[4, 166, 229, 76, 127] Out: 4, 127

[[41, 13, -37, 20],
 [-8, 13, 12, -5]] Out: 41, -5

[-300, -748, -914, 586, 153] Out: -300, 153

[[-35, 657, 102, 689],
 [285, -887, 669, 172],
 [321, -361, 908, 75]] Out: -35, 75

[65, 7, 72, 80, 71, 93, 56] Out: 65, 56

[953, 160, 896, 935] Out: 953, 935

[[874, 552, 981, 220, 697, 237],
 [959, 855, 78, 222, 871, 652]] Out: 874, 652

[29, 30, 9, 94, 80, 71] Out: 29, 71

[633, 143, 813, 365, 488] Out: 633, 488
---
[[ -3.3  18.7   0.3  -6.4  -1.3 -56.0]
 [  2.9 -21.8  -3.4 -11.5   5.8  21.9]
 [  1.5 -22.8  -3.7 -10.4   5.8  24.1]] ans = -21.8

[-48.3  -2.6 -56.5 -24.7  30.0 -49.5 -36.9] ans = -48.3

[  5.7  78.7 -33.3 -19.7 -32.1  29.5 -11.6] ans = -19.7

[ 73.6  29.4 -33.4 -27.0 -17.4  21.5  15.5] ans = -17.4

[-60.2 -39.8 -42.5 -46.7] ans = -42.5

[[-13.7 -16.1   5.0 -21.2 -36.7  62.5]
 [-30.5 -12.7  -9.9 -44.3 -42.0  41.0]] ans = -36.7

[ 12.3 -65.2  -5.7   0.3 -10.0] ans = -5.7

[-49.3   0.2 -62.0  21.8 -26.0 -74.7   3.8] ans = -49.3
---
[[-70.4 -15.7 -21.2 -24.7 -32.1 -13.5  -5.8]
 [  0.2  16.7 -18.1  -1.9 -13.3 -13.8 -31.2]
 [-58.5 -40.2  11.4  19.5   5.7  -7.3  22.1]] value 16.7

[[ 16.3  40.0  26.9 -37.3]
 [ -4.8  15.9   7.9   9.3]
 [-43.6 -12.4  18.9  68.2]] value 15.9

[[ 28.2 -60.2 -43.8  -4.7]
 [ -4.4   8.4   1.8   8.8]
 [  8.3  -5.1 -11.9 -14.6]] value 8.4

[[-77.1 -33.4 -44.9  77.2]
 [-12.2 -13.4 -15.7  21.2]
 [ 45.9  -3.0  15.7 -37.2]] value -13.4

[[-11.2  27.7 -19.6  27.4]
 [-52.4 -47.3 -31.6 -17.0]
 [-71.9  17.2 -42.8 -28.4]] value -47.3

[[-57.3 -35.0  32.7  33.3]
 [ 12.9 -16.6 -34.4  69.3]
 [ 78.2  23.5 -25.6   6.2]] value -16.6

[[ 13.0 -48.5  58.8 -30.3  28.5 -22.2]
 [-15.5 -36.3  18.9 -23.2  53.8 -26.2]
 [ -3.2   2.3  36.5 -47.8 -28.0 -50.0]] value -36.3
---
(-11.20, 2.01, 14.52, -12.58, -15.86, 4.60) --> 2.01
((-0.509, 0.923, 6.380, 3.122, 11.834), (5.499, 1.034, -5.939, -1.137, -18.130), (2.634, -12.754, -1.745, 2.074, -16.231)) --> 0.923
(-117.73, 61.09, 57.19, 141.18) --> 61.09
((-0.047, -0.060, 0.000, -0.088, 0.080), (0.073, -0.143, 0.006, -0.146, 0.034), (-0.103, 0.155, 0.081, 0.011, 0.120)) --> -0.060
((-0.11, 0.21, -0.11, 0.02), (-0.06, 0.12, -0.06, 0.05), (-0.22, 0.18, -0.22, 0.03)) --> 0.21
((-0.01, 0.00, -0.13, -0.04, 0.03, 0.00, 0.00), (-0.01, 0.04, 0.04, -0.05, 0.08, -0.06, 0.02), (0.01, -0.03, -0.14, -0.13, 0.03, -0.01, 0.13)) --> 0.00
((1.5, 0.1, 0.0, 1.7), (0.4, 0.1, 1.0, -1.2), (0.4, 0.6, 0.2, 0.2)) --> 0.1
(-115.7, -102.6, -30.8, 141.1, -45.5, -93.0) --> -102.6
((0.140, 0.180, -0.085, 0.124), (-0.072, -0.152, -0.141, 0.043), (0.147, -0.068, 0.166, 0.071)) --> 0.180
---
[[-20.0 -70.0 -71.9  60.1]
 [ 38.9 -51.4 -51.8 -26.2]
 [-44.9  36.7   3.7 -38.0]] -> 36.7

[[ 14.4 -25.6  42.8  23.7 -27.1   9.1]
 [  7.5 -56.6  20.0 -36.0   0.5  -2.5]
 [-24.4  -3.8 -19.8  22.4  27.7 -18.9]] -> 22.4

[[ 24.4 -46.9 -17.7  54.3   3.1  76.9  39.9]
 [-20.2  17.3  -9.1 -27.6 -13.4 -42.9 -14.9]
 [-34.6 -47.6  -1.7  30.8 -26.2  12.2  47.2]] -> -26.2

[[ 3.2 -2.3  0.3 65.2]
 [13.4 67.9 69.9 61.5]
 [ 9.5  0.8  1.0 56.5]] -> 0.8

[[ 17.6  50.5  17.0   0.5  -7.7]
 [-11.6  44.7 -29.4 -16.2  57.8]
 [  9.1 -58.7  17.2  12.9   8.3]] -> 17.2

[[ 20.7  28.1  57.4  26.6]
 [-50.3 -43.7 -31.1 -33.0]
 [-36.9 -26.5 -37.6  17.9]] -> -26.5

[[-28.8  -3.6  33.8 -30.3  46.4  57.0]
 [-44.4 -13.2 -18.1  18.2 -20.8 -42.3]
 [-27.1   7.0  53.0 -11.6  46.1  24.5]] -> -11.6

[[-33.7 -36.5   8.0  45.1  67.6]
 [-43.7 -33.6 -47.4  74.1  42.3]
 [-33.0 -43.7 -42.5 -49.0  43.9]] -> -42.5

[[ 37.3  23.0  64.5 -33.6  69.3   2.0 -29.3]
 [ 52.4 -77.6  -0.2  -3.2  72.6 -79.0  11.9]
 [-17.9 -51.9 -62.4 -16.9  -1.7 -48.5  53.4]] -> -1.7

[[68.2  0.9 40.3  0.9]
 [67.8 22.0  7.3 12.9]
 [ 1.8  0.5  1.3 69.2]] -> 0.5
---
array([[-14.2,   6.0,  24.5, -54.4, -77.4, -23.0, -12.3],
       [ 20.7,   0.2,  42.3,  59.7,  27.2,  72.3, -26.7],
       [-16.1,  33.8, -43.1,  14.5,  -1.3,   9.9,  37.1]]) Answer: -77.4

array([[-10.7,  49.9, -34.3,  15.8, -52.7, -11.9],
       [ 14.7,  -5.5,  32.0,  15.0, -34.2,  -6.5],
       [-24.6, -24.8,  -6.3,  57.5,  -5.9,  30.2]]) Answer: 15.8

array([[  5.0,  70.9, -46.9, -74.5, -73.0,  15.7],
       [-25.3, -24.0,  34.6,  73.4,  -7.8,  25.3],
       [ 32.3, -67.9,  65.8, -44.6, -26.2,  30.8]]) Answer: -74.5

array([[ 32.3, -22.0, -43.9,  32.9,  54.3, -52.6,  -6.1],
       [ 34.3, -40.3, -45.5,  12.4,  44.7, -68.0, -32.5],
       [ 38.8, -40.3, -39.5,   0.7,  20.7, -53.2,   0.2]]) Answer: 54.3

array([[  0.2, -63.2, -29.1,  21.4, -62.6,  -6.6],
       [  1.5,  -6.5,  -2.4,  -3.9,  -2.7,  -3.3],
       [  0.2, -10.0,  -4.7,   3.3, -10.0,  -1.1]]) Answer: 21.4

array([[ -7.7,  23.3,  32.9, -17.2],
       [-35.5, -20.8,   1.0,  33.1],
       [  1.8,  41.7,  34.9,  55.7]]) Answer: 23.3

array([[ -2.3, -63.6,  -7.8, -60.8,  14.1,  -0.5],
       [-14.2, -24.7, -17.5, -44.7, -47.9, -30.4],
       [-23.7,  27.3,  57.3,  33.4,  32.7,   4.5]]) Answer: -60.8

array([[ 2.1,  2.1, 18.9, 14.7,  4.2, 14.7],
       [17.3, 73.4,  6.3, 29.4,  2.1,  0.0],
       [ 2.1, 39.9,  4.2, 23.1,  0.0,  6.3]]) Answer: 14.7

array([[ -9.8,  -9.4,  -0.1, -11.7,   2.9, -13.3, -10.8],
       [-22.6, -72.0,  23.4, -44.8,  34.9, -51.0,   7.0],
       [-31.2, -72.0,  14.0, -51.5,   5.3, -58.6, -37.4]]) Answer: 2.9
